(in the rows, 128 means zero)
Each path below is one point turned by a fixed rotation once a step. After each direction that follows a path, write how fast that rotation turns it, in degrees per step (0 if it stays still).
Each turn is a multiple of 5 degrees from 10 to 175, or 0.
Each row of a path follows its step; steps can be skipped.
Path 1:
step 1: [133 132 137 139 137 122 112 127 126 125 122 136 132 132 132 140 130 123
 127 135 140 136 131 120 125 126 128 132 136 118 121 117 126 134 129 128
 127 125 114 131 128 130 139 124 134 142 124 126 123 124 124 128]
step 2: [128 135 139 121 136 126 129 115 132 120 122 139 139 127 134 120 127 117
 126 118 135 126 121 124 128 122 135 123 137 130 132 129 125 138 127 135
 130 118 123 120 128 122 140 118 125 137 133 127 134 135 129 130]
step 6: [129 135 130 130 120 118 124 126 127 119 123 134 136 123 132 122 130 125
 127 116 133 135 124 125 133 123 133 125 140 123 123 132 119 148 129 142
 121 126 124 129 128 118 145 126 130 129 132 129 133 126 131 136]
step 7: [121 139 126 132 132 134 132 126 136 125 127 147 140 128 127 118 131 124
 136 132 126 130 129 117 133 115 124 132 128 123 120 137 132 140 129 125
 135 131 139 123 132 127 135 122 127 127 138 129 122 121 125 125]
step 8: [126 129 125 136 133 129 132 130 136 125 125 150 128 126 132 117 128 132
 127 124 120 132 126 126 136 147 125 135 122 122 119 119 123 125 131 122
 142 126 124 126 126 130 129 120 126 133 131 131 138 124 131 122]
step 9: [132 121 126 135 120 124 129 131 123 112 125 133 135 126 128 128 132 137
 123 119 129 130 128 124 127 132 121 130 135 120 126 117 120 129 141 129
 135 121 122 123 120 135 138 132 144 133 129 127 116 133 130 120]
step 10: [129 131 126 134 120 118 124 138 131 121 131 131 140 119 126 121 132 136
 124 124 136 123 131 127 130 121 134 127 132 120 125 126 123 141 135 134
 120 125 126 120 133 115 129 119 131 139 137 129 123 124 131 142]
step 11: [125 146 129 132 127 123 142 131 135 117 129 142 132 133 132 125 122 128
 135 129 128 122 127 129 131 125 119 129 125 122 120 140 126 137 121 135
 133 132 129 121 136 134 135 125 127 133 137 129 125 115 122 137]
step 12: [121 133 131 146 125 133 130 125 133 134 128 143 129 124 141 124 128 123
 130 124 120 127 131 124 132 143 129 143 131 122 117 120 123 135 126 129
 131 129 121 118 122 134 130 128 126 125 128 131 125 122 120 119]
Speeds:
[125 127 130 130 127 129 126 127 131 123 131 127 126 131 128 129 128 127
 128 127 128 129 127 131 128 125 129 127 131 129 129 127 128 128 131 127
 128 127 130 128 131 125 129 129 127 127 131 128 129 131 126 132]	90
Path 2:
step 0: [139 123 131 129 135 123 120 129 130 141 135 123 127 134 126 132 119 127
 124 132 141 121 128 132 123 128 130 132 136 117 120 129 134 128 128 136
 109 132 129 132 128 130 131 140 120 130 133 128 130 132 121 117]
step 1: [131 137 127 136 119 127 124 138 133 140 130 128 134 130 120 126 127 122
 125 122 129 129 124 123 141 136 138 118 129 127 119 116 134 129 128 130
 128 125 132 127 135 129 124 132 119 133 130 122 125 133 112 115]
step 4: [142 130 133 131 122 131 130 136 126 126 133 126 128 140 121 135 137 130
 132 137 131 118 132 138 117 129 137 124 131 137 122 116 135 133 130 124
 125 133 132 125 131 123 123 137 124 131 129 114 134 130 131 121]
step 5: [139 125 125 136 129 125 126 127 126 140 130 121 124 131 124 118 129 128
 116 128 135 134 125 130 129 129 126 119 128 131 121 121 135 126 137 129
 122 139 118 137 130 124 132 115 122 135 135 113 136 139 132 127]
step 6: [123 128 133 133 127 131 127 141 136 129 122 129 131 135 122 120 131 130
 141 125 137 133 134 138 123 126 136 109 124 118 128 126 130 123 134 131
 124 133 123 125 126 133 120 131 125 137 137 119 124 130 136 118]
step 7: [139 126 121 137 137 128 123 131 129 132 124 134 129 139 125 132 134 132
 132 136 132 122 118 126 133 131 129 124 125 120 125 127 136 128 130 134
 121 128 121 125 125 117 135 129 118 142 122 132 130 136 143 116]
step 8: [125 122 142 137 133 130 130 135 121 138 128 126 127 137 121 137 138 130
 127 138 144 132 127 121 136 125 126 124 120 123 130 118 134 123 127 136
 123 126 135 125 125 132 129 133 125 128 129 114 127 136 122 124]
step 10: [124 135 133 130 118 129 127 136 120 124 118 134 127 130 121 126 131 132
 125 137 143 132 126 118 127 131 123 130 137 117 119 125 129 127 141 129
 117 126 127 127 132 124 131 123 129 127 132 114 118 132 139 124]
step 11: [134 118 133 135 136 129 124 138 114 124 121 132 125 127 123 121 122 139
 127 132 121 123 125 121 121 126 131 124 125 125 130 123 134 134 137 127
 114 131 128 126 132 124 120 146 120 132 135 124 125 130 129 122]
Speeds:
[128 127 131 130 126 127 129 128 130 127 125 126 132 125 127 132 131 127
 128 126 127 130 129 127 129 127 127 125 126 127 128 130 129 129 128 124
 129 129 129 127 129 129 125 130 127 126 127 125 125 126 128 126]	155
[127 126 128 128 127 128 128 127 128 127 126 132 129 132 128 130 127 130
 127 129 126 127 127 130 129 128 123 126 125 128 130 128 127 130 127 130
 127 129 126 124 124 125 127 131 128 125 129 129 130 128 127 128]	85
[124 128 126 131 125 130 128 126 129 130 131 130 129 126 128 128 127 130
 126 130 127 129 128 129 127 132 127 124 129 129 130 126 128 127 126 128
 127 132 129 129 128 131 128 125 129 127 128 129 125 127 130 127]	95
[127 130 129 128 131 125 126 129 129 127 128 130 126 127 127 126 124 128
 129 125 127 129 130 129 125 126 130 128 123 127 128 126 128 126 124 126
 127 129 128 130 125 130 128 129 130 127 128 127 128 128 126 124]	130
[129 127 125 130 129 127 126 127 127 131 126 130 127 123 128 127 128 126
 128 126 123 127 125 126 129 129 129 127 124 130 129 128 128 130 130 128
 128 128 126 130 130 126 128 128 125 129 127 130 128 130 128 129]	175
